The rows of M fall into 3 groups, which share some directions, and each row is roughly a mix of its group's hidden directions.
M:
.29,.11,.07,.00,-.07,-.14,.08,.11,.16,.40,-.17
-.13,-.19,-.18,.08,-.22,-.05,-.07,-.25,.03,-.35,.16
-.10,-.15,.06,-.08,-.01,-.17,.07,.22,-.16,.16,-.43
.29,.17,.11,.06,.17,.04,.18,-.32,-.09,-.08,.22
-.23,.06,-.26,.18,.16,.23,-.25,-.03,.10,-.13,.17
-.01,.30,-.16,.29,.01,.09,-.05,-.37,-.09,.01,-.02
.27,.14,.00,.10,-.23,.11,.20,-.08,.17,-.25,.24
-.18,.12,-.24,.07,-.17,-.07,.11,-.38,-.13,-.19,-.09
-.25,.19,.01,.30,-.10,.14,-.14,-.25,-.13,.19,.04
-.08,-.13,.22,-.10,-.04,-.13,-.18,.05,-.11,.23,-.40
-.18,.18,-.30,-.20,.04,-.02,-.21,.13,.12,.23,.18
.33,.10,-.06,.05,-.05,.02,.26,.01,.12,-.20,.32
-.25,-.13,.07,.15,.08,-.05,-.23,.19,.03,.28,-.27
-.17,.03,-.05,.02,.07,.04,-.15,.30,.01,.37,-.27
-.04,.02,-.04,-.06,.18,.16,-.17,-.23,.04,.03,.46
-.43,-.02,-.03,.07,.14,-.12,-.12,-.05,-.06,.32,.09
.02,.06,-.21,-.17,.10,-.19,-.09,.17,.12,.09,-.42
.30,.00,.16,-.08,-.02,.12,.27,-.20,-.18,-.18,.21
.08,.07,-.15,-.29,-.04,-.03,-.11,.24,-.08,.22,-.33
.20,.09,-.11,.23,-.12,.15,.10,-.44,.04,.01,.05
-.15,.13,-.41,-.06,-.08,-.11,-.09,.24,.25,.00,.08
.16,.45,-.07,.18,-.05,.11,.00,-.25,.01,-.11,.05
.13,-.09,.06,-.29,-.07,-.15,.13,.20,-.21,-.23,-.25
.47,.05,.06,-.16,-.03,.10,.12,-.08,.04,-.16,-.21
.15,.19,.21,.26,.11,.23,-.07,.03,-.01,.34,-.06
-.05,.08,-.01,-.22,-.27,.05,.07,.40,.10,.04,-.21
-.07,-.29,-.05,-.28,.16,-.24,.07,.30,-.01,.07,-.11
.12,.08,.17,.30,.26,.10,-.11,.04,.14,.30,.13
.06,.04,.14,.10,-.13,.27,.31,-.14,.22,-.07,.25
-.09,-.16,.04,-.17,.12,.00,-.02,.04,-.37,.22,-.31
.45,.06,.21,.00,.04,-.20,.03,.05,.06,.20,-.12
-.29,-.19,.00,-.19,.04,-.26,.04,.15,-.09,.02,-.31
.22,.00,-.04,-.11,-.19,-.16,.17,.34,.09,-.10,-.27
-.37,-.07,-.30,-.03,-.02,-.14,-.17,.23,.10,.07,-.11
-.42,.03,-.13,.10,.10,.07,-.32,.04,-.14,.12,-.08
.07,.00,.36,.14,-.09,.22,.10,-.29,-.11,-.05,.21
.20,.05,.34,-.13,.15,-.01,.29,.03,-.24,.07,-.14
-.07,.07,-.16,-.09,-.01,-.10,-.14,.08,-.10,.37,-.36
-.03,.11,-.27,.15,.04,-.07,-.05,-.30,.24,-.05,.30
.21,.36,-.02,.02,-.11,.28,-.06,.22,.11,.17,.01
-.19,-.14,.16,.06,.02,.00,-.12,.17,-.13,.26,-.37
.10,.26,.07,.22,.14,.17,-.09,.18,.14,.34,-.01
.27,.02,.02,-.03,-.17,.14,.33,-.05,.33,-.04,.11
.10,-.11,.12,-.15,.07,-.29,-.20,.02,-.23,.12,-.32
-.13,.06,.15,.18,-.03,.32,.13,-.29,.07,.00,.28
-.11,.10,-.33,.07,.17,-.06,-.36,.19,-.04,.11,-.11
-.36,.08,-.31,.20,-.11,.05,-.16,-.07,-.06,.19,-.07
.43,-.06,.00,-.27,-.06,-.04,.15,.02,-.07,.19,-.17
-.28,.10,.03,.27,.15,.04,-.26,.09,.10,.29,.01
-.12,-.01,-.39,-.12,-.12,-.12,-.12,-.11,.15,-.25,.18
-.31,.20,-.11,.27,-.11,.18,-.23,-.05,.00,-.09,.18
-.28,-.17,-.18,-.06,-.03,-.27,-.10,.31,.13,-.11,-.08
-.15,.09,-.03,.01,.05,.01,-.11,.36,.11,.33,-.24
-.10,-.35,.07,-.18,.20,-.22,.02,-.04,-.28,-.12,-.09
.00,-.31,.42,.13,.05,.05,.03,.13,-.17,.06,-.13
.09,.00,-.01,.23,-.02,.04,-.05,-.12,.35,-.09,.39
.04,-.26,-.06,.09,.09,-.02,.12,-.03,.15,-.41,.24
.12,.47,-.14,.04,-.17,.09,.05,-.23,.08,-.05,.00
.31,.03,.18,-.28,-.06,-.03,.07,.14,-.15,.21,-.24
-.04,-.33,.15,-.16,-.15,-.14,.17,-.03,-.07,-.35,.03
.08,-.02,.13,-.11,-.10,-.17,-.08,.27,-.12,.21,-.38
.16,.27,-.14,-.13,-.08,-.05,.24,-.18,.17,-.19,.24
-.11,-.13,-.13,-.03,-.04,-.15,-.21,.40,.11,-.12,-.22
.45,-.02,.11,-.04,.01,-.03,-.01,-.21,-.11,.25,-.16
-.06,.04,-.12,.20,.23,-.08,-.27,-.25,.18,.22,.14
-.05,-.02,.00,.13,.13,.18,.02,-.36,.09,-.22,.32
.13,-.02,.13,.01,-.05,.22,.26,-.34,.08,-.16,.24
.02,-.24,.30,-.16,.08,-.12,.15,-.03,-.30,-.11,-.19
-.44,.03,.02,.25,-.10,.14,-.05,-.05,-.19,-.02,-.18
-.01,.25,.03,.15,.05,.13,-.17,.24,.12,.35,-.17
.09,-.07,.23,.10,-.25,.20,.17,-.10,-.25,.05,.28
.04,-.09,.21,-.32,.09,-.10,.05,.29,-.12,.07,-.27
-.09,-.28,.29,.08,-.06,-.06,.14,-.18,-.27,-.14,-.18
-.09,-.01,-.21,-.13,-.15,-.14,-.05,.34,-.07,.23,-.26
.16,.03,.24,-.16,-.13,-.16,.21,.01,-.17,.28,-.23
.30,.16,.22,.06,.00,.27,.06,-.26,-.07,.20,-.02
.12,.04,.25,-.13,-.13,-.16,.21,-.09,-.20,.33,-.15
-.30,-.18,-.09,-.10,-.15,-.11,-.17,.21,.05,.10,-.31
-.04,.33,-.35,-.05,-.16,.12,-.07,.17,.18,.12,-.01
.18,-.16,-.02,-.16,.05,-.02,-.01,-.08,-.15,-.49,.03
.36,.10,.09,.08,-.15,.04,.22,-.12,.17,-.22,.20
.07,.07,.01,.20,.14,.26,.02,-.13,.14,-.26,.34
-.14,.02,-.22,.17,.11,.20,-.07,-.08,.15,-.26,.32
-.31,.25,-.25,.08,-.19,.05,-.18,.11,-.02,.20,-.09
-.15,-.20,-.04,-.35,.07,-.27,.17,.12,-.12,-.12,-.14
-.40,-.05,-.30,.08,.02,-.05,-.19,.19,.17,.02,.02
.11,-.31,.32,-.04,.16,-.07,.11,.03,-.19,-.12,-.23
-.19,-.01,.00,.34,-.05,.12,-.02,-.29,-.03,-.04,.32
.28,.07,.15,.15,.03,.24,.13,-.15,.15,-.18,.28
-.14,-.08,-.42,-.13,.00,-.15,-.07,.23,.04,-.22,-.02
-.03,.02,-.20,.23,.03,.03,-.06,-.40,-.05,.20,-.23
.23,.01,.02,-.12,.15,-.12,.05,-.24,-.34,-.24,.15
-.20,-.07,.16,.05,.03,-.03,-.07,.01,-.29,.24,-.37
-.24,.16,-.26,.10,-.05,-.08,-.23,.01,-.01,.35,-.09
-.06,-.08,-.13,.08,.08,.04,.00,-.21,.04,-.35,.38
-.10,-.40,.16,-.06,.20,-.06,-.06,.26,-.14,.12,-.09
-.17,-.28,.17,-.11,.10,-.15,-.19,.22,-.06,.13,-.26
-.25,-.21,.16,.08,-.06,-.03,-.19,.21,-.03,.16,-.33
.12,-.01,.07,.20,-.09,.04,.01,-.04,.34,-.19,.36
.33,.09,.30,.02,.02,.10,.16,-.26,-.19,-.01,.11
.29,-.05,-.09,-.27,.08,-.26,.07,-.01,-.25,-.20,-.10
.10,.13,.18,.26,.18,.17,-.19,.00,.00,.36,-.06
-.19,-.21,-.11,-.10,-.16,-.16,.09,-.27,-.18,-.29,-.08
-.37,-.06,-.28,.08,-.02,-.06,-.16,.23,.22,.06,-.01
.16,-.22,.26,-.04,.11,.05,.21,-.03,.01,-.38,.09
.20,.01,.16,-.02,-.05,.10,.18,.02,.14,-.40,.27
.39,.06,.22,-.01,.03,-.12,-.11,-.06,-.13,.25,-.20
-.02,-.04,.44,.01,-.03,.02,.00,-.20,-.16,.26,-.17
-.25,-.05,-.20,.16,-.20,-.03,-.33,.03,.27,-.04,-.01
-.09,-.01,-.30,.09,.02,.21,-.04,.03,.18,-.33,.25
-.27,-.15,.14,.31,.00,-.05,-.04,-.14,-.26,.20,-.13
.36,.01,.18,-.10,-.03,-.27,.09,.11,.01,.22,-.21
.22,-.20,.19,-.19,-.03,-.26,-.11,-.02,-.09,.05,-.33
.21,-.13,-.10,.14,.22,-.12,-.08,-.28,.19,-.04,.29
.08,.40,-.16,.12,-.25,.16,-.01,-.02,.24,-.01,.07
-.04,.29,-.32,-.02,-.15,-.02,-.18,.04,.08,.32,.00
-.32,.19,-.21,-.14,-.04,.06,-.25,.22,-.03,.18,-.06
.03,.03,-.15,.13,-.01,.18,.13,-.07,.20,-.28,.38
.13,.09,-.15,.10,-.03,.03,.09,-.16,.29,-.21,.37
.31,.12,.24,.19,.04,.27,.05,-.17,.15,.04,.15
.27,-.11,.31,-.10,.05,-.23,-.05,-.18,-.25,.03,-.12
-.23,-.23,.14,.08,.13,-.08,-.12,.05,-.20,.21,-.32
.24,.01,.05,-.05,-.10,.24,.33,-.10,.22,-.21,.12
-.05,.30,-.40,-.29,-.10,-.06,.02,.04,.04,-.02,-.06
-.19,.39,-.12,.15,-.24,.10,-.13,-.03,.01,.22,.02
.27,-.01,.25,.00,.11,.09,.11,-.17,.11,-.30,.24
-.23,-.13,.13,-.24,.12,-.11,-.07,.42,-.08,-.01,-.02
-.07,.36,-.28,.02,-.21,.08,-.09,-.04,.13,.21,.16
-.16,-.10,-.35,-.10,-.11,-.16,-.09,-.13,.11,-.29,.16

Here is one row of each group, with its name. Which group are the others in?
-.15,.13,.21,.03,.06,.16,-.14,.21,-.21,.17,-.33 -> S
.19,-.04,.12,.20,.12,.19,-.06,.17,.23,.17,.32 -> Z
-.06,.15,-.19,.34,-.19,.12,.00,-.23,.11,-.09,.24 -> J

.08,-.27,.14,-.32,.12,-.18,.15,.03,-.19,-.23,.02 -> Z
.15,-.06,.24,-.29,.08,-.06,.05,.36,.05,-.21,.06 -> J
-.48,-.08,-.19,.03,-.13,.19,-.11,-.08,-.05,-.02,.05 -> S
.02,-.05,.04,.38,-.03,.09,-.07,-.14,.29,.00,.31 -> Z
-.34,.13,-.02,.24,.18,.09,-.16,-.12,.00,.24,.17 -> S
-.11,.15,-.09,.36,-.01,.15,-.21,-.02,.17,.30,-.02 -> Z
.33,.13,-.01,-.04,.03,.12,.09,-.28,-.06,-.16,.32 -> Z
-.09,-.14,-.12,-.10,.10,-.18,-.03,-.02,-.13,.43,-.24 -> J
.20,-.15,.11,-.08,.19,.03,-.03,.25,.24,.11,.33 -> Z
.12,-.08,.05,-.14,.01,-.26,-.19,.14,-.06,.20,-.39 -> S
.32,.08,.18,-.02,-.24,.10,.21,.02,.03,-.12,.30 -> J
